These are runs of 7 systems, one row a step. Runs of the same system follow the same rule from any start.
run 1, K_878 (11 x 18):
[[  6  -6   9 -37  62 -30   2   0  20 -12   3  -3 -51   2 -27 -35 -26  33]
 [ 14  28 -15 -11  -9 -33 -50   8 -15  28  10 -25  -3  31  -8  59  27  23]
 [ 54  56  22 -10  11 -18  10  -4   9 -16 -30 -25  31 -10 -16 -15 -32 -10]
 [ 14  -4   4 -26  18  18 -16  -2 -55   5  31   3 -16 -44 -23  26  18 -41]
 [-28  33  11  -6 -39  41  12  -7  18  42   1   5  39 -29 -15   7 -23   1]
 [-42 -14 -24 -10  42  37  22   6  30 -27  -6   1 -19 -13 -31  -9   8 -39]
 [-25 -55 -21 -10 -47  -5 -33  13  29  19 -12   2  12   1 -25  13  18  10]
 [  4  -3   1 -24  40 -26   7   9  50  -1 -13   1 -10  11 -26 -39 -20  41]
 [ 22   0 -10 -15  24 -32 -47   7  -3  -4  10 -16 -15  25 -13  47  38  19]
 [ 62  47  20 -12 -13 -20 -13 -15   9   9 -23 -18  32  -3 -15   2 -16  17]
 [ 29  24  18 -17  37  16   1 -10 -35 -13  21 -10 -28 -40 -24  19   2 -28]]
run 2, K_85 (11 x 18):
[[ 31  -5  13  -6  -1 -22  30 -14  18 -18  -6  -6  18 -12  17 -47  -1  24]
 [  4  -6 -28   1 -15   9  23 -18 -26  19  33  19 -10 -23  17 -34   1  -3]
 [-15  13  -8  21 -14  19  18   6  29  -6  50  13  20  -3   8  11 -13  -1]
 [ 22 -24   0  26   2   2   3   3   8 -48  14  15  -2  13  17   6  -5 -28]
 [  8 -36  16  22 -20  -9 -21  19 -18   9  12  19 -11   5   4   7 -12  12]
 [ -8  11  18  21  35  -2  -2  17  -8   8   2  20 -18  29  13   4 -14  21]
 [  8  14   0  27   1  -8   7  -3 -11   1 -19  -9   4  23  35   4  34  22]
 [ 18   6  12   4  -8 -16  23   1   1   6 -10  -1  24  -5  19 -35  -2  25]
 [ -6   6 -14   7   1  14  30  -9 -21   9   9  15   4 -15  24 -36   5  -6]
 [-13  -5  -8  19 -25  20  23  -1  23  -4  22  13  27 -12  13  -4   5  -2]
 [  9 -30   4  13   5   8  13   6  17 -33  19  21   4  -1   7  -9 -10 -16]]
run 3, K_871:
[[-15  -2   7   1  16   7 -17  16  11  10  16   3   8   5 -13  39  28  16]
 [  5   0  24  -9   7   0 -11 -22  25 -10 -15 -17 -19   4  -6  24   7  26]
 [  2 -12  -3  -4  -3 -17  -3  -6 -19   3   1 -22 -32 -12   1   0  25  12]
 [ -8  26 -13 -17 -18  -3   2 -20 -10  16  16 -20 -13  -8   6   4 -10   0]
 [  7  23 -14   7  -2  -3   5  -1  -6 -16   4 -17 -16  -2  -9   1 -16 -29]
 [ -6 -13  -8   0 -26  -5  -1  16   0  -6  -1  -8  17 -13 -13  -5 -16 -25]
 [-15  -2  -6 -12  11  10  -7  16  11  12 -13  12   5   4 -23  -9 -16 -11]
 [-13  -1  -3  -2  15  -4 -13  22   5  -1  -8   2  15  11  -9  18  17  -6]
 [  6  -3   9 -17   5  -1 -15 -12  18  -1 -22  -4  11   3  -7  10  15  13]
 [ 13  -2  -3 -10  16 -13  -4  -3  -8   5  -6  -7 -15  -8  -9   0  26  13]
 [  8  13  -5 -10  -8  -2  -1 -14  -4  11  16 -14   1 -21  -2  11  14   7]]
run 4, K_506, 11 rows:
[[-18   5  -8 -39 -20  -5  -9 -11   8  40  20  25   0   8  -5 -26 -69  19]
 [  5  35 -10  21  42 -17 -12  32 -47  21 -21  -9 -20  20 -11  10  25   5]
 [ 19   4   8 -27 -35 -33  -8 -35   8 -13 -11 -21  40  14  39  -3  11  15]
 [ 24   5  -7   9  20  13  26  -6  -6  -9 -35   8 -17 -21 -20 -54 -16 -21]
 [  8 -11  11  13   0  11  21   3 -22  -7  41   5  27 -32  30  13  53   2]
 [ -7  -3  -5  12   3  38  12 -34  48 -23  -1  29 -14  25  11  -5 -21   8]
 [-20 -37  14  38   4  -3  -3  55 -11 -12   1   0  -6   1 -14  18   5 -18]
 [-12 -10  -6 -25 -21 -16 -21  -1  13  21  43  17   6  13   8   1 -36  22]
 [ 12  31 -15  19  28 -18 -16  27 -14  17 -22  -6 -30  29 -25   3 -15   3]
 [ 26   8  16 -18 -25 -40 -13  -2 -21  -6  -3 -30  32   1  27  11   8   7]
 [ 30  23  -9  -9  -2  13  17 -35  -5   4 -26   7 -11 -13  -2 -39 -25 -11]]
run 5, K_508, 11 rows:
[[  3 -15  24 -24  -3   7 -14 -19   0  -4  11  -8   4 -26  -4  33  34  14]
 [  0   7 -18  -2  -3  24  -1 -22  29   5 -33  -5 -32 -10 -36  -9  -7  -2]
 [ -6 -15  10  -7  16 -23  11   0 -11 -24  30 -28 -34 -20   3   4  12   4]
 [-12  15 -31 -26 -30   1  -9 -29  24   8   8 -15   1   6   0   9 -10  -8]
 [ -8  -1  -9  11  16 -18   0  29  -5 -26   8 -18 -24   7 -18  -2 -22 -27]
 [ -8  -4   3 -32 -18 -13 -25  -6  -8  -2  16 -12  28  -1  10  31   6 -11]
 [ -5  15 -12   0  11  16  -9  12   6   2 -32  -4  -6   4 -37   7 -17 -28]
 [ -4 -12  30 -14  21  -6  -4   8 -18 -17   7 -16   2 -21  -2  22  25  -7]
 [ -4  10 -16 -26  -9  26  -2 -29  21   9 -22  -1   3 -13 -19   1   8  -8]
 [ -9 -12   4   2  31  -4  17  14  -1 -21  14 -14 -30 -23 -21 -10   3 -11]
 [ -9  -5 -15 -32 -20  -3  -7 -26  17   1  26 -11   8 -11   2  13  11   5]]
run 6, K_506 (11 x 18):
[[-24   2   9 -17 -28   6  -8 -40  35  -6  -7  -5 -19  29  22  16 -30  18]
 [-33 -10  -6  15   7 -10  -2  37 -26   3 -29 -21 -31  -5 -26  -8 -11 -26]
 [-19  12 -13 -43 -16 -20  -6  -5 -12  19  37 -12  30  -7  25   4   4   7]
 [  8  36 -33  -4  29  12  -1  -9  14   3 -35  -1  -9  22 -19 -10   2 -12]
 [ 12 -14  16  -7  -9  -9  -2  16 -10 -15 -10 -18  45 -18  -2  14  38 -14]
 [ 15  -1  -4 -25  -4  25   7 -35  29   8  -2  25   1 -20 -15 -23 -17   7]
 [ -1  -5  11  32  22  20   6  21  -6   3  -6  -1 -17 -17 -18  18  37  10]
 [-14 -22  13 -18 -21  -1  -5 -24  29 -13  17  -5  -4   4  16  16  -4  22]
 [-16  -9 -14  15   7   2   0  18   3   4  -6  -7 -42   0 -34 -10 -19  -9]
 [-15   5   0 -14  -7 -25  -9  15 -13   4  36 -22  12  -5   8  21   8   3]
 [  8  32 -21 -15   1   1  -9 -22  17   1 -12  -6 -14  20 -13  -2 -26 -10]]
run 7, K_836:
[[-39 -12 -21  19 -40  -6   7  23  13 -12  15 -10  28  17  16   7  -7 -23]
 [  9 -27   5   5   7 -16  -6  26  -3 -15 -26  20   9  20  -3 -30 -35 -20]
 [ -3 -26   7  -2  14  -6 -20  28 -21  23  10  30  25   9   6  18  24  18]
 [ 28   6  22  17   0  15   9  -5  35  -3 -28   9  33  -2  -3   0  18  26]
 [ 39  -3   8  -2  22   6  -7 -25 -16 -25  -4  -1 -18  -8   9  14  31 -11]
 [ 12   1  -8 -10 -31  11  11 -34  -3  19  15  -2  -7 -36   5 -11  12  13]
 [-12  21 -11  -3  27  17  24 -16   9 -14  17  -1 -32  -5   4 -19 -16  -8]
 [-31 -14 -25   5 -23   1  -3   3   5  -7  37  -5 -16   8   7  17 -10 -20]
 [ -7 -12  -4  13 -15  -8   0  16  13   3 -10   8 -12  14 -11 -23 -48   0]
 [ -9  -6  12  11  22 -17 -19  33 -17   6   8  10  -4  30   5  13  -3  16]
 [ 13   3  19  23 -21  -3  -6   7  13   8 -24  -1  31  15  12  13  10  22]]
run 8, K_836, 11 rows:
[[-44  21 -48 -16   1   3  25   7  22  20  59  -8  38  -9  13   3  50  13]
 [ 23   8 -24   5   1  -2   9  -5  63 -58  -2  -8  14  14 -23 -14 -40 -44]
 [ 20 -34 -22 -22   1 -14 -55  17 -42  11  30  23 -26   2 -25  21 -17 -25]
 [ -3  18  23   8 -12  19  -5  17  27  52   0  22  15 -11 -34   1 -32  46]
 [ -2  29  31  19  50  14  -9   1   7 -28 -23 -11 -28  28  -5  45  10   0]
 [  7 -16   7   8 -65 -12 -12 -15 -15  10 -21 -39  -4 -18   8  22  22   8]
 [  0  22  12 -22  30 -14  26 -11 -18   6 -31 -14  -8 -12   4 -50 -15   9]
 [-41  12 -25 -13  14  -3   9   9 -12  -3  34 -18  18   1  23  18  37 -14]
 [  1  -6 -16   1 -26   1  14   3  38 -25 -13  -7  30  -3 -13 -21 -25 -29]
 [  2 -24  -9 -21  34 -11 -23  24 -26  -5  12  20 -14   3 -19  -1  -9 -21]
 [ -6  -6   2  -2 -18  12 -10  17  28  33   8  16  26  -8 -24  16   3  29]]
run 9, K_878 (11 x 18):
[[ 21  39 -28  63  -1  14  17  26  13  11   8  -9 -25  -4 -44   4 -13 -10]
 [-22 -38  32 -26 -22  -4 -19  -2   9 -46  15 -14   0  -1   3  29 -38 -36]
 [  2   9 -37  -2  -5  17 -17   0  -8  51 -15  43 -16  14 -23 -26 -42   2]
 [-36  -5  44  10  40 -15   0  53   5 -16 -10 -21   1  10 -18  23  -2  12]
 [  6  -3 -23 -48  -5  -6 -32 -33 -11   8 -39   9  21  26  15  -6   8 -15]
 [ 21  12  13  23  25 -12  18  36 -16  20 -13 -10   2 -31 -34 -19  27  27]
 [-16   3  17 -51   1  -3  -3 -36   0 -21  21 -21  18 -13  28  23  25  -2]
 [ 26  31 -49  24 -12  22  16  -8   8  26   1   9   4 -15 -24 -15  16  -7]
 [-18 -27  32   2  -1   0  15  16  26 -42  30 -22  -1 -32 -13  14  -4  -9]
 [ -2  -9 -41 -21 -23  20 -23 -33  18  17  10  31 -10  16  -1  -3 -20  -3]
 [ -1   0  18  40  20  -7   7  46  26  -4  -5  -7 -19   9 -38   5 -14  18]]
run 10, K_508, 11 rows:
[[  2  11  -2  54  32  28  16  29  24   5   8  29   8  14  -8  13  32  24]
 [ 33 -42  27  13 -15 -11   2  -7  27 -16 -16  15  28   5  24 -14  23  38]
 [ 22 -10 -10   1 -10  -7  -6  -2 -19  46 -12  28 -23  -2  -7 -42 -17  34]
 [ 11  34  10  36   1 -11  15  10 -11  21  29  -7 -18   4  12  10   2  45]
 [ 39  20  -5  25 -14  -2   4 -29  16 -14  -7   7   7  34  36   1  -4   9]
 [ 12 -15   4  26 -22  -9  11   7 -38  -2 -11  12  -7   8  28 -30 -24 -14]
 [-19  22  18   1  -3   8   9   2 -26  23  16  21  17   8  36  -6 -21   7]
 [-11  13  -8  39  15  22  12   9   2  -1 -13  24  13  30  20  -1   7  -5]
 [ -4 -27  22  10   1 -13   9  13  -4 -10 -16  15  30   9  32 -22  14  13]
 [  0   1  -7  -4   7   3   0   4 -10  35 -12  32  19   4   5 -29   1  25]
 [ 10  12   5  37  16  -2  17  23  -2  14   5   8   6   1   2 -10  22  33]]
run 11, K_871, 11 rows:
[[ -4  36  27  42 -25  18  18   7 -14   3 -17 -16  12  -6  10  10 -21 -12]
 [-27 -18  16   2   5  27  26  -3  -6 -23 -29   5   0 -14  13 -29 -15 -34]
 [-43 -15 -31  22  -4  12  24  21  16   9 -12  11  16  11  10 -23  20  -2]
 [-21   3  -4 -17  31 -15  12   7  35 -25   4   6  30  34  20 -14  -2   9]
 [ 36 -28 -24   2   3 -17 -18  -7  16 -19   0  20  11  33  17   0  23   9]
 [ 41   5  12  -5  -2 -31 -13  -1  -9  23  12   9  14   6  11  -9  -1  45]
 [ 41  15  19   0  14  13 -11 -22 -38  11  19  24 -16 -11  10  15  -1   5]
 [ 18  24  27  44 -27  24  15  -7 -14  11   5  -5 -10 -23   4  13  -2   4]
 [-24  -3  33  12   0  27  37  -4  -7 -16   2  -2 -14 -30   6 -21 -24 -14]
 [-53 -19 -21  28  -9  26  28   8  13  -7   5   7  -9   4  11 -11  -2 -18]
 [-43  -5  -6  -1   7 -18  14  18  40 -22   2  -3  14  36  20 -15 -19   0]]
run 12, K_426 (11 x 18):
[[-32   8 -25 -16  36  -6  16  26  16  17  66   7  11 -12 -12  -5  19  18]
 [  8  18 -29   1   4   0   7  -7  56 -39  11 -19  27  10 -12  21  24 -15]
 [ 51 -27   6 -18   0   7 -24  -8  27 -17 -14  20  12 -15 -38   2 -10 -12]
 [ 24   6   8 -11  22  10 -25   0   0  26  22  20 -26  -8 -32  24   0  33]
 [  4  49   9  -1  29   5   3 -18  13  -3 -10 -30 -31   2 -16  22  10  20]
 [ 18  10 -11  -8  -5   6  -2 -20 -13   4 -40 -26 -19 -23 -24  -9  12 -21]
 [-11 -10  -6 -22 -21  -9  -2   6 -18  36   2 -10 -11 -39 -27 -14  -3   7]
 [-43   9 -20 -22  18  -7   9  18   6  11  24 -17  -2 -12 -18  -4   2  -5]
 [-16   2 -28 -12  -6  -2  -4   8  27 -11  -5 -19  28   2 -17  14  13 -26]
 [ 12 -18   0 -25   6   0 -20  15  24   2  -9  11  33  -6 -32   3   1  -1]
 [ 14   9   4 -11  34   6 -17  12  10  14  12  18  11   1 -23  22  23  20]]
run 13, K_426:
[[  2  23 -13  -1   9 -37  -1  34   2  24 -11   2  34  28   3 -24 -10  24]
 [ 21  23   9  17  23 -19   5  32 -33 -11  17 -10  34  -1   9  13  23 -19]
 [ 25  38   8  17 -22  28  21 -10   5  15   6  15  36 -18   6  -4 -12  -2]
 [  0 -20  24  38  10  30  32  17   3 -10  12  14 -14 -36 -14  -8   2  -2]
 [-21 -17   0  -9 -18  33   5 -45  10 -10  24  10 -18 -17  22  15   6  -5]
 [-22 -32 -16   8  -7   5   7 -11  40 -13 -15   3 -31  14  -4 -21 -10  10]
 [  2 -37  -9 -24   4 -31 -34  -6  -8 -21   4  -4 -23  25  11  14   6  -3]
 [ 12  23 -13 -15   3 -29 -20  -3   5  15 -12   1   4  40   7  -2 -25  22]
 [ 25  24  14  20  26 -31  -6  38 -29  -9 -11 -18   5  11  -6   7  -1  -5]
 [ 18  44  14   3 -15  10   6  -7 -33  18  -1  -1  25 -13  12  10 -11  -9]
 [-14  11  13  39   0  24  37  20  -7  17  -8   6   0 -30 -11 -17  -6   0]]
run 14, K_85 (11 x 18):
[[ -6 -38  35  38 -34  23  16   0  13 -33 -53  -2  21  -9  12  -7   2 -23]
 [-38 -69  14  -1  -7  15   9   1  11   4 -28  30 -21  -7  -2 -39 -19   9]
 [-56 -34 -18   2  21   3   5  10  30  10  14  18 -23  20   3  -3  30  35]
 [ 10 -11 -13 -13  25 -36  -5   3  32 -18  29  -3  13  31  18   8  38  41]
 [ 62   8  -9 -11  18 -38 -12  -1 -22   7  31   6   7   1   5  -7  21  27]
 [ 40  55   8   7   4   3   7  -5 -39  31  39  12  14 -20   8   5  -8  13]
 [ 28  52  15  35 -12  35  26 -21  -9  -6   1   2  13 -11  12   4 -18 -24]
 [  3 -11  19  39 -44  29  26  -9  -1 -23 -21  -5  -3 -21  10 -13 -23 -31]
 [-44 -45   8  19 -26  18  14   3  11  -9  -9  14 -23   0   5 -23 -42 -14]
 [-54 -47 -18  17   4  -4   2  21  24 -11   5   9 -25  33   7  -3   2   5]
 [ -9 -32  -9  -6  19 -43 -17  26  16 -13  13   3  10  43  17   7  24  29]]

Which system made each run below?
run 15, 2 rows:
[[-17 -31  22  31 -19  -9  13  26  23 -13 -11   2  19  10  12 -10 -11  15]
 [ 12 -23   4   5  21 -14 -10   5  -9 -16 -35  17   2  35  25 -10  15   7]]
 => K_836
run 16:
[[  0  -1   7   6  23  19  19   7  25 -13  24  28  20  -4   6  -9  -1   6]
 [  3 -23  -3  15   1  23 -10  -9  17 -13  -2  21  -2  13   8  22  24   3]]
 => K_878
run 17 (2 x 18):
[[  5  15  -5   0  24   5  22 -16   0 -45  57   6 -18   2  22  -5 -28 -29]
 [ 13 -24 -14  43 -57   0   0   9  22 -10  16   7   5  13   2   4 -29 -12]]
 => K_871
run 18 (2 x 18):
[[  4 -11  -5   8  30  12   5  27  58 -25  23  18  32   4 -25  14  17   3]
 [ 45 -28  -4  -7  -5   2 -44 -15  23 -17 -12   9 -12  12 -26  29   5  -5]]
 => K_836
run 19 (2 x 18):
[[-29   8  37  -2  32  -8 -12   7 -41 -20  14   2 -24  38  44  25 -26  -8]
 [-20  -8  -6  41 -67  10   8  12  -8  29 -36   0  33   7  24  -3  12   6]]
 => K_836
run 20:
[[-56  -7  12  11  26  -5  51  10  22 -40 -44 -42 -16  -7   9 -36  11 -13]
 [ -7 -48 -51 -25 -46   2 -22 -25 -31   6  -3   9  18  -6  24  -4  31 -44]]
 => K_426
run 21 (2 x 18):
[[ 58 -45  46  -9  16   3 -22  -8  34 -49  28  29  16  -5  -3  29   2  13]
 [ 55 -17  24  14  19   9 -26 -19 -33  16  16  35 -66  -4 -15  20  -1  35]]
 => K_85
run 22:
[[ -9 -17   5  18   3 -11  -7  -4  21 -32   1 -14 -47  28   5  17 -10   3]
 [-16 -12  -7 -25 -29 -31 -28 -14 -12   2 -18 -23 -11  23  19   5  -6  -2]]
 => K_508
run 23:
[[ 20  12   2  -9 -27  14 -19 -35   0  16 -23 -18 -19 -15 -17  25  10   6]
 [ -2  13  10  -1  13 -11  15  11 -25   6  -5 -33 -26 -35 -26 -11   3  -6]]
 => K_871
run 24, 2 rows:
[[-35 -34   4 -12 -24  -6 -40 -18  -5   9 -51  11 -20  61  28  16 -15   8]
 [-16 -14  14  -3  21 -49 -21  24 -30   7 -47   0   2  56  35 -14   1  28]]
 => K_426
run 25 (2 x 18):
[[ 24  16  23  -3  25 -16  -2  14 -27  -9  29  17  26   9  25  -3 -22   1]
 [  8   3 -18  29 -29  31  -4   1 -11  23 -13  30  26   4   6  13  14 -14]]
 => K_508
run 26:
[[ 22  21  18  37 -15  50  31 -17  30   6 -12  36  40  -9   9 -14 -13   6]
 [-21 -38  18  23  24  41  13 -19   2 -37   2  16 -48 -13   9  12  25 -17]]
 => K_878
run 27 (2 x 18):
[[ 26  -2 -38 -26  10 -32 -13 -26  13 -13   4  -1  -5  34  11 -16  11   5]
 [ 50   9 -10   6  -1 -45 -17  19  -2  -2   5 -14   0  14 -18  -5 -16  12]]
 => K_426
run 28 (2 x 18):
[[-18 -14 -45 -41  39 -10 -23  -2  18 -10  19   4   6  20  -7  18  57   1]
 [ 52   5  -3  10 -20 -15  -7  12  52  10 -14   0  47  -2 -28  -1  20  41]]
 => K_878
run 29, 2 rows:
[[-27  37 -29   9  23  23  -2 -16 -50  17 -32  18 -27  42  34 -13 -19 -36]
 [-31   8   1  44 -42  -1  18  37  26  14 -40 -35  46  -5  -5  11  34   8]]
 => K_85
run 30, 2 rows:
[[ 12  20  -2  12  22  47  29  10 -19  31 -34  47  63 -23   0 -33  24 -18]
 [-12 -21  34   7  -4  62  37 -21   9 -14  -8  23  42 -48  16  -6  37  -9]]
 => K_85
run 31 (2 x 18):
[[ 22 -26  34  28 -45  -9 -17   6 -28  -1 -26   2   0   2  13   4 -24  -9]
 [ -8   7  22   2 -10   2  18  -5 -34  26   9  16  -8 -12  30 -36 -36  17]]
 => K_506
run 32:
[[ 13  -6  11   6 -14 -10  -7  -4  35  -2  39  17  19  26  25  24   7  48]
 [ 19 -12  10  22  12 -16 -12  16  14 -20 -25   4 -43  25 -24  -9 -42   3]]
 => K_506
run 33:
[[-28  -9   1 -10  25  10  -6  -2  -2  12  17  14 -44   4  -7   4 -10  18]
 [-23  -2 -18  10 -11 -24 -11  15   5   6   1 -25 -11  26   3  22  15  12]]
 => K_506
run 34:
[[-13 -24 -10 -36   2 -16 -15  -1  17   4  18  -6 -21  -5 -21  -4  -9  11]
 [  1  12 -25  -7   1 -17 -31   5  -5  13  18 -14 -22  16 -18  31  -1   0]]
 => K_871
run 35 (2 x 18):
[[ -9  -2 -24 -15   6  10  -2  14 -26  20  -7  27  31  -3   0 -24  -4 -28]
 [-23 -12  21   7  24   9  15  35  -1   6   2  15  32 -15  -3  -5  20  11]]
 => K_878
run 36 (2 x 18):
[[ 13  -9  38  -8   3   0  10   9 -17  -7 -44 -28   6 -45 -27 -11  11  -8]
 [-38 -10 -22 -17   1  36  14  -4  -7  29  -5   5  -5 -45 -24 -14  31 -13]]
 => K_871
run 37 (2 x 18):
[[  8 -80  -5 -11 -35  18  -4   3 -17  11 -20  29  -3 -52 -28 -39   4 -26]
 [-52 -26  -8 -33   3  -9  -8   6  16  29  65  15 -16   1   3   9   1  49]]
 => K_426
